Each named turn below is shown by a few rows before and after it. Which turns, in which order, take the first row of each later pair to the second? The first pair is answered.
turn kalam:
[  5   7   0   1 -15 -25   7  17 -23  -5  -6 -16  -3] => [  2   6  -2   5  -9 -21   6  13 -28  -5  -9 -15  -5]
[15 -3 -9  5  8 -3 -5 -7 12 -4 -1  6  9] => [16 -3 -6  3  6 -8 -1 -6 14 -2  1  4 12]
[  0  -4  -6   5  13  14 -16 -11 -27   1  -7 -13   1] => [  7  -6 -10  -3  11  19 -24   0 -13  -3 -16  -6   7]
turn sufu:
[  7  -7 -13   4  -2 -16 -12   3 -36  -6  11 -17 -13] => [ 18  -8 -20  -4   2 -10 -24  19 -23 -10   0 -10 -11]
[ -8  13  18   0 -17 -18  38  -9  12   7  18  -8   0] => [  2  12   5  -2 -25 -33  40   5   3  -1  15 -11   1]
[  0   9  -2  -7  -1 -18  17   6  14   4   1  -1  -1] => [  4   7  -3  -9   0 -14  15  11  15   2  -2  -1  -2]
[-12  15   6  -2   8  10  -8 -11  -1  11   8  -7 -10] => [ -9  15   0   1   3   0  -6 -12  -9   8  14 -12 -12]
turn ragur:
[  0   0  -8  32  27  25  -6  -6  -4   4  -4   6 -20] => [ -8   6  -5  36  13   8  13 -12  -9   6   7   0 -22]
[-2  5 -3  9  2 -2  1 -5 -6  5 -5  0 -1] => [-6  3  4  4  6  2 -2 -6 -4  7 -3  1  2]
[ -9  -3  11  -8  11  21 -24 -10  -9   3   6  -3   3] => [  7  -3 -25   8  -6  -5  -5   1 -25  -6  -1  -6 -15]
turn Sika:
[-12   3  10   1   0  -1  -3 -14  -9   8   6  -4  -3] => [-11   5   5   6   0   7   0 -17  -8  10   4   0  -8]
[ 11   2   1   0  -9 -10   2  -9 -17   0  27 -11  -4] => [  5   7  13  -1  -6  -2   8 -18   4   5  30  -1  -2]
[ -3   2  33 -19   2 -14  -8   0  18  -9  -1   3  20] => [  1  12   3  10   5  13  12 -11  24  -3 -21  25  -3]
[ -7   0   9   4  11  18 -14 -11  -5   2  -6  -4   4] => [ -6  -3   3   4  12  15 -13 -10  -8   0  -9  -6   0]
Pairs:
Between the rows of a pair lie 2 to 3 turns.
[  4   0   8  -1   4   1   6 -14   5  11   1   7   5] => [  8  -4   7  -6   8   4 -10  -8  -1   7  -1   5   9] : sufu, sufu, ragur
[ -1  -4  13 -23 -10 -14 -11  10  10   0   5  -2   7] => [ -3  -3   7 -14  -9 -22  -7   2 -12   0  11 -10   4] : kalam, kalam, sufu
[  7  12 -18  13   8   5  16  -9 -24 -10  -4  -6 -16] => [ -8  15  28 -10   8   5  17 -13  10   2  14  -6   4] : Sika, Sika
[ 10   1 -22   9  -1  10   0  15  12  -6 -26  12 -10] => [ -6   5  -3  19   9  27  10 -11  16  10 -15  16 -11] : sufu, sufu
[ -4  -4   1  -6  -4 -21  -1  -3 -17  -8  20 -14   0] => [  6  -7  -2 -17  -5 -16 -10  16  -1 -14  12  -9   6] : sufu, sufu, kalam
[-11  11  22  -7   6 -11  17  -5 -11  -3   4 -16   3] => [-13  11  21   0  22  17   5 -10  -8   2 -11  -6   1] : Sika, Sika, ragur
[-20   2  19   8   4  25  19 -32  17  21  14   4   2] => [  6 -17 -13  -5  20  29 -34  -2 -20   2 -15  -7   5] : sufu, ragur, Sika
[ -2   8   8   1  20  15 -16 -19 -20   9   1  -4  -4] => [ -6  11  26 -12   9   0 -10 -17 -12   9  17  -8   3] : sufu, sufu, Sika
[-4 -1  8 -9  4 -1  1 13 15  7  2 -6  9] => [  0  -5   3 -12   4  -8  -3  18   5   3   1 -14   8] : Sika, Sika, Sika
[  2  -2  -8   6 -12  22 -12  -7  14  17 -16   2  -5] => [ 11  -7 -18   0 -19   6 -16   5   1   8 -19  -6  -5] : kalam, Sika
[-13   3  -6  15   4  -2  10 -14 -33   2   4  -7 -24] => [ -5  -3   4  -8  -5 -22  -3   6 -31  -7  10 -17 -10] : Sika, sufu
[ -4 -18 -12  13   8   7  -9 -11 -53  19   6 -29  -9] => [-17  -4  19  15  14  35  14 -29   4  37  11  -2  -5] : Sika, Sika
[  3  -1   7  -2  -7 -18  10   0  -2  -2  10  -8  -1] => [  0  -1   0   8   1  -5   5 -11 -19  -1   2  -7  -8] : kalam, kalam
[ 12 -16   6 -15   3  15 -18  14  22  -9  -8   7   4] => [ 15 -18 -10 -10   3  12 -22  16   7 -15 -13   5   0] : Sika, Sika
[ -4  -6   9 -13   5  18 -11  12  22   2   0  14   5] => [ -2  -9 -12  -4   3  -6 -19  10 -27  -6   1 -10  -7] : sufu, Sika, Sika
[ -2  -1   6   1   1 -23  15  -1  -9 -17   3 -13   0] => [  0   3  -3  11   0 -12  26  -1   3 -15  -6  -1  -7] : Sika, Sika, sufu
[ -1   8   8  11  -1   9  18 -12  16  10   0  15  -6] => [ -8   4  10  12  11  17   3 -21   2  14  -1  12  -4] : sufu, ragur, sufu
[ 12 -14 -17 -12   5  -1 -37  23 -21 -16 -19 -10   9] => [  0  -5  25 -26   1   7 -19  20  36  -4  -1   6  24] : kalam, Sika
[ 13   6 -11  10   8  19   4  21  18   7 -14  29 -10] => [ 24   0 -23   6  -4  -6   1  36  -1  -4 -11  14  -9] : kalam, Sika
[  9   7 -16   5   6  -2 -24   5   5 -10 -24   5   2] => [  2   4   5 -10   0 -19 -24   9  10 -10  -6  -4  13] : Sika, kalam
[ -5   4   6  16  10  17   3 -17   3   9   3  17  -7] => [ -5  -3  26 -10   3  -7 -14  -3  -1   3  21   0  11] : ragur, Sika, Sika
[-10   8  14   1  -1  -1  18 -13   8   9  13   0   1] => [ 10  -6 -10  -9  10   8 -20  12  -8  -7 -12  -1   2] : ragur, Sika
[  3  -3   4  -6  14  -3 -30  -7 -20   4  -9  -8  -1] => [ 16  -2 -10  -6  -7 -25 -13  11 -14  -7  -7  -4  -6] : kalam, ragur, sufu
[ -4  -1  -7   4  -7 -10   9 -11 -11   2   4  -4  -5] => [  9  -9 -14  -5  -2   2 -12   6  -7  -6  -8  -2   1] : sufu, ragur, ragur
[ 15   1 -41  31  -4  -7  11   6 -14 -17 -18   3 -16] => [ 15   1 -31  24   9  25  -2   7  12 -12 -28  20  -7] : sufu, sufu
[-17  -8   0   3  27  13 -27 -19 -52   9  -9 -16  -3] => [-30  10  24  12  20  27  15 -35   1  26   5   9  -3] : ragur, Sika, Sika
[ -6  -5 -13  16  -4  13  24 -19  -2   6   1   9  -6] => [-13  -9  14  -8 -11  -9  15 -12   2   6  22  -5  13] : sufu, Sika, Sika
[-4 -1  2 17 15 32  2  1  5 10 -8 20 -5] => [ 11 -10 -16   3   9   9 -18  27 -16  -5 -14   7  -2] : Sika, kalam
[  8   2 -23   0  14   7 -28   0 -25   4  -4   6   3] => [  2   0   3 -18  13   1 -35   6  -7   7   6   5  20] : sufu, Sika, kalam
[ -2   5 -33  28  -3   8  19 -13  -2 -11 -19   0 -20] => [  6 -10 -10 -18   2   8 -31  21  10 -23 -21  -8  12] : Sika, sufu, sufu
[ -8  19   9  -1  17  31  -3  -3  11   4 -26  11  -3] => [-23  24  10  16   7   4  19 -25 -17   8  -4  -5 -12] : sufu, sufu
[ 17  -9  -8 -14  -2  -5 -18  21   5 -10  -5   4   6] => [ 13   0 -18   9   6  19  -2   3  11  -3 -14  17  -8] : Sika, sufu, Sika
[-11   7   7   2 -13 -24  35  -1   6  -3  16   0  -7] => [-25   4  29  -2  12   6  10 -22  -3   8  17  -4   1] : ragur, sufu, sufu
[-8  4 21 -7  0 -4  3  3 14  0 16 -2 11] => [-10   7   1  17  10  10   7 -16  -8   5   4  -1  -4] : kalam, kalam, Sika
[ 14 -12 -14  -9  -4  15   2  12  16  -4 -10  16 -12] => [ 14 -12 -15 -11 -14  -1   4  18  11  -6  -4   9 -11] : kalam, Sika
[  9   5  10 -13  -3  -6   6  15  37  -8  -5  12  13] => [ 19   3 -16  -1  -8 -16  16  20  20 -16 -13   8   1] : ragur, Sika
[ 16  -9  -5 -14   3  -8 -33   6 -29 -23  -9   5  -6] => [  1  10  -1  21  -5   0  24 -26  -4  -8   2  24 -27] : ragur, Sika, Sika
[  4  -4 -14  12   8  -3  -8   0 -27 -18 -12  -8  -7] => [ -7   2   9   5   1 -21   1  -5 -25 -15   8 -17   0] : ragur, sufu
[ -6  -7   6  -2   6  -1 -12  -8 -21   8   9 -16   1] => [-12  -2  11   2   0  -3   4 -14 -13  10  14 -11  -2] : Sika, sufu
[-7  4 17 -3  1 -3  7 -7 13  5 11  0  6] => [  4  -2  -2   0  11  16  -5   2  13   3 -12  10   1] : ragur, sufu
